Each named move below is a turn or a mirror, shown by a few rows before and after it. Which moves, in which order, take the first row of each later pair to the second? The first pair is answered.
move Fir:
[-10  10  -8  11  40   5  26  27  33 -11 -15 -27  17 -15  -9  -1 -13   6
  25  11  14  10  24   5   5] |-> [ -8  11  -6  15  40   2  25  27  33 -10 -14 -24  15 -17  -8  -2 -17   7
  27  10  10  12  26   7   6]
[ -2  10 -18   3  12  -5 -10  11   4  -6   4  14   8  -5 -17 -20  -3  11
   0 -12  12  -6  -8  -6 -24] |-> [-10  -3 -14 -11  -5   4 -10  17  13  10   0   8   3  -2 -20   4  17  13
  13  -3  14   0  -4  14 -13]
[-23   5 -10  -3  -3   1   9   5  -1 -17  12  -2   4   5   6  22  -3   9
  -9   2  -9   3  -9   7  15] |-> [-19   8 -13  -2   2  -3  11   5  -7 -21  15  -2   2  -2   8  19 -12   5
 -19   0 -10  -1 -15  -1  12]
[ 20   4 -15  16  17  -9  -3   5   6   3 -17  -8  14 -17  -9   8 -14 -13
  31  30   9   4   7  18 -12] |-> [ 16   6 -18  18  16 -11   1   5   1   4 -18 -11  13 -16 -12   6 -17 -14
  30  28  12   4   7  19 -13]
move zekiv:
[ -1  -9   8 -25 -21   4  -3  -7   3   4  14  15 -14   3   2   3  25 -13
 -11  -5  -9  -3 -11   6   8] |-> [  8   7  -8  -9   3 -10  -3 -13   2 -12  19  12  -9 -16   1 -22  -3 -12
  -9  -1 -17  -3 -20 -15  -9]
[ 15  10   5  22   5  -8  22 -13 -26 -22 -10  15  12  24   5 -13 -20 -11
 -26 -11   0 -28   1 -16   4] |-> [ 18  10   3  31  -1  -4  35  -6 -24 -14 -19   8  24  21   6   3 -23  -4
 -15   0   4 -23   6  -4   6]
[ 10  -3  -1   3   5 -12  -1   3  -1  -7  -6   7  -4   7  -1 -16  -1  -3
  -5 -10 -11 -17  -1  -7 -12] |-> [ 16   0  -5  14   9  -7  13   3   0  -2  -7   2   6  -2   0 -10 -12   3
   9  -2  -5  -9   2  -3  -2]
move vodep:
[-14 -17  -5  14   2   1   5  20  15   2 -17 -16  -5  18 -20  14   6  13
  14  19 -10  -4  12 -11  24] |-> [-17 -17  -7   6   4  -3 -18  18  27   1 -12 -17 -22  11 -29  -1  17   9
  14   9 -13  -1   3 -13   9]
[-23  17 -11   2  -7  12 -40 -27   2  -2  13 -21 -29 -19 -12   5 -10   5
  -8 -10 -10  21 -14   5 -10] |-> [-14  22  -2  27 -20  15   6 -19 -21   5  -5 -24   4  11  -1  33 -34   7
  -5   9  -2   9  10  13  23]
[  7   8  -7  19   4  -3  27  -1 -14  -9   2   8  23   4  16  12 -28  -3
  -6   2  -2   2   8  -2  14] |-> [ -5   3 -15 -10  13 -10 -15  -3  11 -16  19   7  -7 -21   3 -11  -7  -2
 -11 -12 -10  11 -15 -11 -15]
move feg:
[  9   6   3   3   1   4   1  -9  -3   1 -14  12 -10   1   8  -8  15 -16
  -2   0  15 -15  21  17  -7] |-> [  3   9  -5   4   2   9  -6  -4   4   5  -9   6  -9 -12   4  -7  15 -13
  11   6  12   0  21  19 -12]
[ -5   4  10  -6  19  16   1  -2  -9  -3  -3   1   4  23 -19  -9  -2   7
  -7  -5  -4 -42   1 -13  10] |-> [ -2   1   0  -2  25  23   4   3   2  13 -13 -10  14   2 -25   2   0  13
  22  17   1 -25   4   4   8]
[-18  -1   3 -16 -10   3  -6   0  13   0  14  -7 -10  -4  -6  -4  12  -4
 -20  -9  -8   1 -11  -2  -2] |-> [ -1  -4  11   0  -9   4   8   3  -3   7  -1   4   3  20  -9   4  10  -8
 -23  -6  -1 -23   1   1  10]
[-17 -10  -4   5  -8  13  17  -2  16  16  -9  -1   0   3  18  19   1   9
  12  19 -13  24  -8  21  11] |-> [-25  -7  -9  -9 -11  10   9 -13  18   4  16   2 -10   1  25   9   3   2
  -8   3 -23  24 -20   8   7]
move vipe:
[ -1   3   1 -23 -10   5 -15  -9 -14 -17  11  24   8   8  -3  -3  11   3
  -3 -17 -10 -12  11 -13  -5] |-> [ 13   6   6   1  -1   2  -2  -6 -19 -13  -1  26  22   9  -5   1  -5   8
   4  -5  -6 -18  16 -13  -2]
[-27   3   0 -17 -17  17 -13  -2  -7  -4   3   9  -4  20   4   2  11 -10
 -10 -13  -9 -15   6 -22   0] |-> [-10   8   4   5  -4  12   7  -2 -20  -6  -4  14   9  23   8   3  -9 -11
  -7  -1   0 -22  18 -23   8]
[  9   5   3  18  17 -14  22   0 -15  -6  14   6   7   4   7  -5 -21  -6
  -8   1  -6  -7   1  -8   3] |-> [  8   1   1  15  18  -7  17   7  -2  11   3 -10  12  -9   3   9 -16   5
  17  19   0  14   6   5   5]

(2 to 3 moves a pair)
[ -1  15  -2  -6  -2 -10 -19  -4   6 -28  13  -1 -18 -17   0 -24   2  -7
  -8 -13  -9   7 -15 -25 -25] |-> [ -3  -2  18 -18 -31   4 -11   1  -5 -14   5  11 -20  23   9  -2  27  -7
 -21 -20  -2 -11  -1  -7   2]  Fir then feg
[-32  -2   7 -32 -40  21  25 -13  -2 -12  37  -8  -6  14  25  23  10  -3
 -23 -14 -21  17 -17   2  31] |-> [  1   7 -15  15  -3  13  37   6   7  13 -11 -26  32 -25  11  28 -14  16
  38  38  -4  31   4  15  20]  Fir then feg then feg
[ -1  14 -11  -1  15 -14  -8  -7   0 -17   2   8  -3  -1   3 -24  -4 -15
 -16  -8  -5  -8 -13 -13 -11] |-> [ -2  13   1  15   6  -3  24  -2 -11  -6 -17   5  16  15   9   7 -12 -11
  -5   6   3  -7   8   3  14]  vodep then zekiv
[  2  -1   5  -3   0 -14  -4  -1  -8 -15  10   7  -9  16  -4 -17   1  -7
 -14 -13   3 -16  -4  -6 -13] |-> [  9   6   3  19   8 -13  16   3 -14 -15  -2   5   8  12   0 -13 -20  -3
  -4   1   4 -13   4  -4  -4]  vodep then zekiv
[ 17   1  20   6   6  -3  15 -19 -19   0   9  18   2  23  -3  -2  28   8
 -20  -8   0 -36  22   8   4] |-> [ -1  14 -13  -4  25  -8 -10 -27   9  -8  34  -7  -9 -34  -4 -17  15  17
   6   0  -7  11  -3  -4 -16]  feg then feg then Fir
[-34  -7  -3 -14 -37  22  17   4  18  15   8 -14   5   9   8  36   3   2
  18   9 -11  22 -17  10  36] |-> [-34  13 -26   0   3   1  -7  -6  26 -13  27 -14  -6 -30  -5 -11 -20  -2
  14   4 -20  31 -38 -20  -9]  vodep then zekiv then zekiv
